In the rows, zero is written as 128.
name the system of each run:
trace 1, F (10 x 26):
[[121 161 144 135 178 161 129  93  98 106  85 104 145 132 119 168 127 148
  138  81  91 206 132 158 150 144]
 [147  88 106 116 132 184 127  97 159 185 159 140 166 105 143 107 126  99
  111 109 139  92 142  98 171 182]
 [158 132 120 124 125  81 123 171 115 121 151 146 115 135 128  94 139 107
  115 171 198  84 136 145  92  56]
 [ 61 130 167 133 152  99 105 132 125  92  79 136 145 144 129 168 132 136
  153 141  74 183 117 154  99 121]
 [113 126 147 147 103 169 132 123 187 143 154 117 112  99 130 162 104 139
  128  84  96 104 120  80 163 211]
 [195 175 104 121 127 150 166 131 125 138 157  92  90 158 125  77 139 140
  102 120 195 107 133 139 126  79]
 [ 92 113 115  86 171 103 113 102  83 145  80 119 187 124 122 121 168 138
  157 142 125 169 141 159 117  84]
 [ 99  57 144 144 120 136 118 134 149 141 144 171 127  87 113 194 119 106
  123 154 101  87 125  97 134 192]
 [158 154 133 163  88 118 135 148 172 104 149 133  39 184 116 102  92 114
  110 134 148 128 120 112 120  96]
 [105 193 127  96 132 105 125 122  92 144  97  78 161 153 141  94 134 180
  160 111 100 181 133 133 132 123]]
trace 2, T (10 x 26):
[[ 64 145 179 131 150 148 125 143 201 120 129 130 157 163 176 126 138 132
  137 132  98 123 111 149  95 164]
 [140 158 144 133 155 102 107 144 170 139 166 112 120 113 124 136 129 155
  144  68 208 103 180 112 119  94]
 [127 150 139 122 176 182 187 122 134 102 118  97 108 137 128 145 171 124
   95 147 147 113  86 186  98  99]
 [ 98  50 120 118 161 139 112  89 193 157 124 144 142 141 106 154 153 122
  136 114 142 137 168 117 117  87]
 [161 121 113 118 123 120 166 137 110 167 176 134  86 165 122 119 149 134
  110 206 183  66 141 128 101 122]
 [ 60 114 119 112  88 109 148 114 173 140  93  88  77 133  92 124 141 131
  144 148 106 140  80 101 120  82]
 [181 126  97 117 119 146 141 114  96 168 140 115 109 162  67 151 114 172
   93 126 121 161 179  86 150 106]
 [152  85  75 123  78 160 172  79 110 116 118 115  99 137 153  77 147 112
  150 146  90 115  86 132 143 162]
 [131  96  99 122  96  79  77 134  88 147 104 154 146  84  91 112  95  94
  130 135 130 152 130  93 164  88]
 [137 152 135 124 101 125 140 157  56 126 126 139 146 151 138 140 112 157
  114 188  58 137 115 128 123 191]]
trace 3, E (10 x 26):
[[131  73 127 164 124  87  92 104 138  77 135 160 113  97 162 148 136 119
  202  79 134 121 160 136 122 154]
 [ 99 150 170 126 159 157 115 148 138 180 139 161 149 141 120 140  95  79
   70 189 139 113 107 116 152 176]
 [117 140 130 116  93 127 134 165 196  95 121  96 149 135 150  86 145 164
  130  87  97 125 112 129  84  63]
 [146 167 135 138 172 100 134  99  96 146 159 108  83 129 135 149 141 150
  174 116 207 112 170 137 139 166]
 [ 92  83 129 115 166 187 154  99 137 122  85 133 145 111 113 153 154  81
   95 158  98 139  74 165 129 114]
 [164 100 122 133 120 114  81 148 173 141 156 152 156 133 113 125 104 147
  115  70 141 137 200  87 123  80]
 [ 99 134 132 118 122 108 157 111 117 160 140 125  81 211 134 123 144 149
  148 214 125 122 130 131 105 164]
 [ 98 126 121 141  98 140 128 114 175 105  95  93  82  66  96 138 114 105
  137  70 120 137  73 102 164 106]
 [202 170 118 116 155 164 143 145  70 153 151 122 153 154 103 142 119 167
   73 131 139 140 171 128 138 120]
 [125  57  81 121 101 115 137  77 109 104 106 137 125 149 163  89 165 121
  186 141  93 140 124 150 113 128]]
trace 4, T (10 x 26):
[[148  63 117 123  92 145 133 144 164 137 166 162 164 160 155 122 141 158
  122 142  76  94 165 105  90 152]
 [129 151 116 149 101  48 117 123 108 107 134 121  50 129 135  97 121 115
  185 138 189 118 122 128 127 108]
 [ 90 178 149 102 153 165 141 131 107 164  88  91 148 111  78 156 113 127
   77 146 102 168  86 121 161 122]
 [172  71 109 135  99 170 132 123 164 117 157 142 157 146 149 134 131 169
  128  79  66 125 174 104 115 154]
 [167 132 103 148 121  85 119 108  83  96 133 142  80 123 155  76 126  80
  171 140 194 114 119 158 138 118]
 [ 56 152 155  93 153 129 115 148 107 164  81 119 182  93  97 149 122 109
   99 167 105 149  80 126 146 122]
 [154 103 143 147 103 134 121 157 161 122 169 149 140 150 138 173 113 189
  127 100  75 116 184  91 104 167]
 [156 170 123 158 122 113 135  99 128  90 136 116  56 147 161  75 114  92
  166 107 183 128 106 155 145 133]
 [ 92 151 137  86 171 154 118 133 119 164  85 109 203  83 100 122 133 109
   92 121 127 154 100 137 153  87]
 [156  70 131 137 125 139 137 151 132 109 163 158 158 133 148 180 153 178
  132 129  83  98 179 130  80 159]]
trace 5, U (10 x 26):
[[166 122 113 152 108 107 111 142  97  78 109 157  96 107 127  90 102  56
  115 142 157 132  90 149 139  80]
 [112 179 159 111 162 132  88 143  94 153 113 136 215 141 149 120 101 142
  123 118  93 176 149 132 149 171]
 [139  75 118 152  71 127 141 134 144  98 156 141 104  98 152 159 134 150
  160 118  80  78 124 104 118 199]
 [163 165 152 159 164 123 123 158 107  76 135 148 102 122 144 122 117  74
  108 141 191 111 107 182 117  99]
 [ 93 141 145 100 163 161 114 118 146 129  97 114 221 130 168 106 146 144
  140  92  80 162 128 153 125 143]
 [125  85 125 140 107  91 126 139 156 130 172 132 109  79 140 165 152 158
  175 109 157  57 158  97 110 157]
 [114 139 154 136 176 134 150 142 131  99 114 138  97 158 118 143 148  92
   94 184 165 123  96 187  88  73]
 [ 83 134 139 111 149 156 101 100 206 155 107 106 179 134 139 100 125 132
  143  58 114 167 141 114 147 114]
 [135 124 115 112 113 111 166 132 127 171 176  98  89 123 114 159 160 190
  148 147 159  67 158  94 110 147]
 [122 108 115 131 135 131 145 115 126  96  86 124  79 137  87 130 139  85
  105 159 137 156  85 158 114  39]]
trace 6, X (10 x 26):
[[149  87 133 149 155 179 121 119 105  75  97 157 161  86 126 172 123  91
  105 103  83 153 110 162 140 139]
 [174 118 138 158 119 131  80 147 127 101 146 191 166 163 170  87  85  95
  117 117 109 145 158 133 132 154]
 [ 87 149 156 125 120 117 125 151 152 119 140 141 152 125 197  83 136 100
  151 161 129  81  84 153 110 182]
 [109 163 167 142 181 126 124 147 159  82 127 112 131  77 152 150 147 118
  146  77 175 107 114 173 108 106]
 [180 138 136 134 184 176 152 119 141 112 158 131 135 190 145 134 151 156
  103 110 150 133 179 172  93 109]
 [128  72  97 100 145 134 137  90 151 167 143 148 142 165 147  70 165  93
  132 171 175  97 143 145 115  99]
 [ 84 118 155 123 143  72 106 171 153 155 142 147 114 114  97 156 130 110
  116 181 189  86 135 113 102  79]
 [104 140 148 149 124 115 144 123 194 130 142 102  43 178  99 167 125 166
  139 116 138 137 143 104 106 111]
 [146 155  89  96 117 150 161  89 135 191 144  68 105 141 103  93 137 161
  130 104 164 124 142  92 162 118]
 [123 107  93  83 115 119 151 136  77 162  97 102 148 105  72 143 156 157
  104 172 111 133 116 114 125  68]]
trace 7, A (10 x 26):
[[160 143 115 123 178 155 162  99 108  91 116  85 117 134 125 147 172 168
  142  78 146 155 150 176 106  83]
 [123  74 109  97 177 151 116  95 134 182 131 150 182 104 120 117 153  87
  114 139 179 106 153 133 145 109]
 [ 93  99 146 132  87  99 113 175 184 140 140 162 107 149 115 116 112  98
  101 192 125  92 104 100  99  96]
 [ 94 163 162 164 122  75 119 128 127 104 125 117  50 150 118 177 107 157
  174 128 124 151 131 119 121 161]
 [142 149 127 123 148 193 158  87 118 157 140  94 137 109 130 158 131 158
  127  84 110 131 134 114 172 210]
 [185 113  84 101 103 179 160 132 143 138 131 101 139 129 104  87 144 138
   80 110 127 120 123 117 126  54]
 [121 112 112 109 145  61 105 126  78 143 107 143 123 150 101 117 143 115
  141 185 170 145 152 142 108  54]
 [ 68  97 145 132 119 104  95 118 118 156 115 167 141 115 130 148 103  90
  149 177  93 129 111 103 156 207]
 [160 155 143 168  69 150 132 165 151  90 146 128  92 127 134 133  79 138
  107  93  77 128 105  97 143 171]
 [183 191 111 122 149 139 154 112  79 104 126  81 124 152 147  99 148 176
  147  85 145 161 150 162 127 112]]
trace 8, F (10 x 26):
[[151 130 113 125  81  85  99 172  65 143 122 148 145  75  92 129  89 116
  108 158 116 123 118  87 158 123]
 [188 108 121 158 101 143 128 146  94  68 128 168 131 176 154 123 112 134
  115 138  60 157 140 153 104 144]
 [141 149 122 151 107 107  83 110 111 105 116 133 135  90 164  83  91  95
  175  66 128 151 119 120 181 170]
 [175 181 147 120 147 168 128 179  86 125 141 142 192 108 150 110 108 108
   69 142 130 108 113 151 139 151]
 [153  95 129 141 148 134  97 134 159  70 121 155 176 110 166 108 140 107
  140  65 133 134 149 165 104  79]
 [ 95 163 185 149 190 107  88 135 133 132 142 156 140 112 154 156 110  94
  145 127 182 118 142 151 139 181]
 [ 93 149 164 123 138 176 144 160 217 117 131 117 149 135 150 108 134 108
   87 124 125 102  82 145 103 107]
 [114 155 151 121 164 102 117 140 171 130 144  94 131 114 120 158 149 182
  156  66 175 123 176 125 102  83]
 [ 86 122 141 113 190 167 173  78 140 158 129 110 110 152 135 159 172 124
  135 166 152 110 119 163 119 163]
 [ 81  92 117 107 112 123 129 123 197 173 122 107 105 104  74 134 135 116
  113 131 153 106 111  82 135  65]]
trace 9, A (10 x 26):
[[116 163 148 129 123 105  73 138 131 143 122 161 172 183 162  66  83 106
  132 137 108 170 141 127 141 148]
 [130 129 125 129  78  91 124 163 114  90 141 119 154  82 176 122 143 178
  180 102  88  91 125 119 106 170]
 [155 149 144 146 172 175 152 131  98  58 105 121 132  88 139 157 140 102
  109 106 127 133  87 194 125 125]
 [137 119 137 125 175 152  87 108 181 136 130 151 183 156 154  82 123  97
  122  81 158 152 167 148 132  95]
 [109 106 138 114 110  79 122 174 157 136 170 142 148 117 164 110 160 144
  152 160 159  49 142 123  77 120]
 [ 64 137 171 150 155 126 147 134 155  85 103 114  79 103 118 189 141 110
  139 142 126 121  73 157 108 131]
 [132 135 158 150 176 175 111 103 189 147 149 132 123 151 114 173 105 136
  111  64 137 153 177 112 150 154]
 [157 116  97 104 106 149 176 121 160 171 178  98 107 156 137  93 167 168
  126 138 165  69 150 110 109 119]
 [ 79 130 121 105 136 101 148 128 118 147  93  90  90  95  69 154 152 124
  125 163 157 127  91 127 123  58]
 [108  92 142 134 153 139 103 107 129 170 120 165 127 163  78 190  97 120
  101 159  98 176 165  99 150 153]]
trace 10, U (10 x 26):
[[102 128 130 116 127 124  73 128 148 130  84 129 194  98 115 112  98 119
  131  64  90 188 133 106 160  96]
 [152 116 130 135 121 112 137 131 104 161 183 146 108 159 133 167 126 176
  143 162 129  92 186  99 118 201]
 [128 115 120 147 101 145 151 126 135  78 103 135  78 124 134  96 127  61
  112 163 122 120  49 161 126 101]
 [131 197 156 119 164 127  81 149 125 148 123 117 194 114 133 113  97 143
  119  66 143 168 159 119 157 124]
 [137  76 105 123 102 135 169 112 107 123 146 125 122 134 148 162 169 184
  162 151  74  96 143 125 100 183]
 [139 110 129 156 137 106 106 136 132  92 124 159  88  91 120 120 114  45
  123 135 193 106 100 149 136  83]
 [ 97 181 167  98 173 152 111 150 135 165 118 122 212 170 143 116 120 151
   97 133  98 164 142 140 122 137]
 [120  78 105 143  69 110 142 111 172 111 149 110  83 104 144 143 144 168
  187  88 101  93 133  92 119 163]
 [154 164 141 140 181 128 143 139  89 117 133 128  84 120 105 148 132  90
   96 162 209 111 113 170 124  90]
 [101 112 124  95 141 171 115 110 160 144  90 120 213 145 134  97 138 134
  113 100  64 178 126 132 128 103]]
trace 11, X (10 x 26):
[[109 115 124 155 109 135 108  83 124 112 104 132 104  86 137 130  96  81
  164  90 102 152  95 113 189 198]
 [160 179 150 130 115 160 112 188 114 115 133 130 192  92 138 124  89 137
   79  94  85 129 113 115 147 155]
 [141 120 119 133 113 126 134 122 101  58 102 127 152 141 187  91 151 135
  168 114  76 151 109 178  99 136]
 [142 130 148 142 188 134 104 113  85 122 139 165 163  91 164 140 123  79
  142 127 172 110 138 167 154 192]
 [126 108 167 145 146 178 125 167 196  91 136 165 162 141 149 138 124  98
   76 129 102 109 109 154  95 117]
 [144 148 133 138 133  86 102 131 159 106 154 137 127 165 184  61 134 124
  175 103 182 117 160 150 100 104]
 [ 99 157 156 111 184 143 167 130 132 158 151 109 129 133 144 150 170 134
  123 177 180  75 115 162 103 153]
 [123  88 124 129 164 150 133 110 196 116 121 120 113 126 100 150 157 119
  118  90 167 131 145 141 105  39]
 [168 131 116 119 130 104 128 136 121 177 170 142 107 202 112 113 125 160
  114 169 172 119 195 106 108 100]
 [ 60  97 114 100 107 114 157  98 160 177 116 103  83 139 101 120 154 115
  143 189 138 104  90 105 127 117]]
trace 12, E (10 x 26):
[[ 80  60 116 110 130 106 109 111 108 150 109 152 173  64 133 140 149  93
  158 160 117  99 108 123 140 156]
 [139 128 167 158 113 106  92 208 157 100 150 177 128 121 109 157  88 108
   80 148 128 106 131 111 100  97]
 [125 187 155 142 126 141 137 125 160 109 139 114 115 203 183  92 117 156
  146 112 100 148 129 145 114 175]
 [ 94 148 115  99 143 139 149 100 139 161 123  74 139  57 140 105 157 121
  158 100 174  87  93 123 162 146]
 [158 121 133 122 178 133 133 159  94 106 123 139 149 102  97 171 153 124
   85 142 165 120 142 169  98  52]
 [129  76 139 152 152 130  99  93 153 107 129 174 137 188 153 147 125 127
  158 110  94 169 181 143 110 151]
 [ 70 116 137 112 105 133 121 121 193 205 147 127 122 133 117 111 112 108
  120 159 138  92 114  72 154 166]
 [132 179 132 124 107 119 159 173 149 111 122  81  83 135  95 124 136 156
   97 131 145 124  99 127  96  41]
 [168 144 113 146 166 146 146  69  88 101 122 102  94 147 130 154 139 162
  167  75 131 178 165 154 146 154]
 [125  55  93 101 137 170 135  80 107 178 117 146 169  96 112 130 143  90
  110 161 115 115 116 117 165 152]]

runs to name:
trace 13 (2 x 26):
[[ 76 166 152 102 108 107 135 170 157 191 148  99 125 108 104 144 121 159
  114 161 141  81 112  76 131 147]
 [152 113 107 124 115 152 188 127 138  95 129  90  84 161 113 151 174 186
  124 128 103 124 129 145  77  78]]

F
trace 14 (2 x 26):
[[140  84 109 131 160 150 121  61 111 158 135 164 128 153 156  99 131  67
  145 154 158 125 141 147 164 184]
 [108 163 140 120  70 107 107 187 175 149 140 120 144  98 131  81  93 116
  106 128 129  93  89  82 136 114]]

A
trace 15 (2 x 26):
[[152  60  64 115  63 128 120  93 120 150 124 136 130 107 123  76 123 107
  145 124 107 122 126  85 164 129]
 [159 179 136 133 103  89 114 185  54 117 121 145 119 124 105 117  88 110
   93 185 133 133 103 128 135 109]]

A
trace 16 (2 x 26):
[[137  73 125 136 139  96 114 146 126  86 124 151 144 134 117 180 157 166
  143 119 107 143 180 146  72  70]
 [116 135 139 146 163 124 144  78 107 151 145 140  61 172 133 147 127 100
  153 181 174 118 131 144 145 195]]

T
trace 17 (2 x 26):
[[110 145 152 112 102 132  92 170 150 164 137 143 205 128 135 122  89 154
  104 116  66 137 144  78 143 168]
 [142 147 120 126  79  97 164 164 132 110 164 107  94 124 167  90 159 156
  154 155 152  55 104 132  89 135]]

E
trace 18 (2 x 26):
[[ 99 141 138 120 172 164 107  73 151 152 109 113 174 133 147 125 124 132
  156  64 113 177 150 129 168 174]
 [144 119 124 107 133 150 146 147 143 174 175 131 154  89 142 109 147 110
  103 149 185  38 125 116 134 145]]

F
trace 19 (2 x 26):
[[114  49 136 156 151 121 109 113 155  99 130 168 114  76 124 183 146  85
  148 117 160  98 140 139 121 124]
 [109 150 169 116 174 149 121 158 177 156 148 153 167 181 145 102 131 106
   83 170 161 109 136 151  98 106]]

U
trace 20 (2 x 26):
[[110 107 118  93 165 113 130 105  97 208 145 127 152 125 103 157 153 153
  140 172 165 104 173 106 135 150]
 [118  64 116 141  87 135 145 137 173 117 122 136  73 108  73 169 126 112
  100 148 110 108 103  98 117  81]]

X
trace 21 (2 x 26):
[[100 147 130  83 114 114 118 170 125 141 114 120 213 111 164  61 148 123
  123 156 114 105  93 143 109 103]
 [106  90 153 155 125  92  98 163 134  53 105 162 140  95 134 178 131 122
  146 115  90 138 125 153  85  99]]

A
trace 22 (2 x 26):
[[131 120 131 143 159 168 161  99 114 122 130 139  85 103 130 137 136  55
  110 168 173  93  75 164 153 161]
 [ 80  95 143 106 121 122  89 161 193 159 114 155 184 143 111 111 119 117
   94 146 103 138 130 102 109  69]]

T
trace 23 (2 x 26):
[[ 98 158 138 130 161  84 120 119 114  91  82  98  98 125 108 138 143 129
  159 110 157 176 118 165 112  52]
 [145 114 133 124 170 162 135  96 121 174 161 137 139 162 114 183 130 171
  123 120 124 137 198 111 138 187]]

X
trace 24 (2 x 26):
[[106 172 175 122 159 153 126 147 148 176 147 133 148 199 115 159 108 160
   85 160 106 149 156 114 120 165]
 [140 134 111 128  95 137 150 112 196 124 162  86 100 122 166  88 146 163
  170  63 147  88 133 110 124 136]]

T
trace 25 (2 x 26):
[[164 137 140 142 102 122  88 192 136 129 140 169 151 110 103 111  72  88
   65 135 136 117 124  97 142  90]
 [127 176 139 123 108  96 131 147 108 107 129 116 136 196 174  91 131 179
  160 141  84 151 138 146  92 151]]

E
trace 26 (2 x 26):
[[118  96 134 129 177 167 110 102 177 136 130 151 164  94 151 106 134  54
  115 106 175 105 115 152 148 125]
 [ 95 140 159 102 167 102  98 165 164 162 131 138 183 164 115 128 138 150
  105 146 151 136 170 130  88  62]]

E
trace 27 (2 x 26):
[[173 145 130 157 145 167 180 109  91  85 141 106  71 127 127 189 140 160
  133 113 115 126 126 153 126 177]
 [165  87  90 122 139 185 122  77 120 138 116 148 165 116 142  76 123  65
  110 106 131 142 118 141 176 132]]

E
trace 28 (2 x 26):
[[118  74 152 161 129 114  83 142 136 102 121 205 137 159 129 153  96  83
  114 166  89 151 142 134 116 138]
 [105 188 150 119 123  82 102 140 125 176 155 127 134 172 164  79 107 143
  155 156 155 116 146 110 135 178]]

T
trace 29 (2 x 26):
[[101 156 135 121 129 116 141 122  93  85  87  87 144 107 152 144 155 178
  177  98  72 163 106 156 115 145]
 [179  88 119 137 166 186 119 117 110 104 132 154 179  73 134 157 129 102
  104  76 125 129 147 150 151 140]]

A
trace 30 (2 x 26):
[[139 116 117 109 160 111 130 125  75 176 144 152 128 115 113 123 140  85
  112 205 201  84 129 139 138 125]
 [ 73 122 148 114 100 122 101 163 167 128  88 137 168 145 113 112 104 120
  100 148  56 166  95 109 114  88]]

U
trace 31 (2 x 26):
[[131 102  79  94 126 161 173  54 110 168 115  93 121 173 130  93 167 153
  152 143 111 147 134 131 144 139]
 [129  82  86 104  95  92 124 127  81 172 124 129 125  69  81 135 132 118
  131 167 146  97 123  86 153 110]]

F
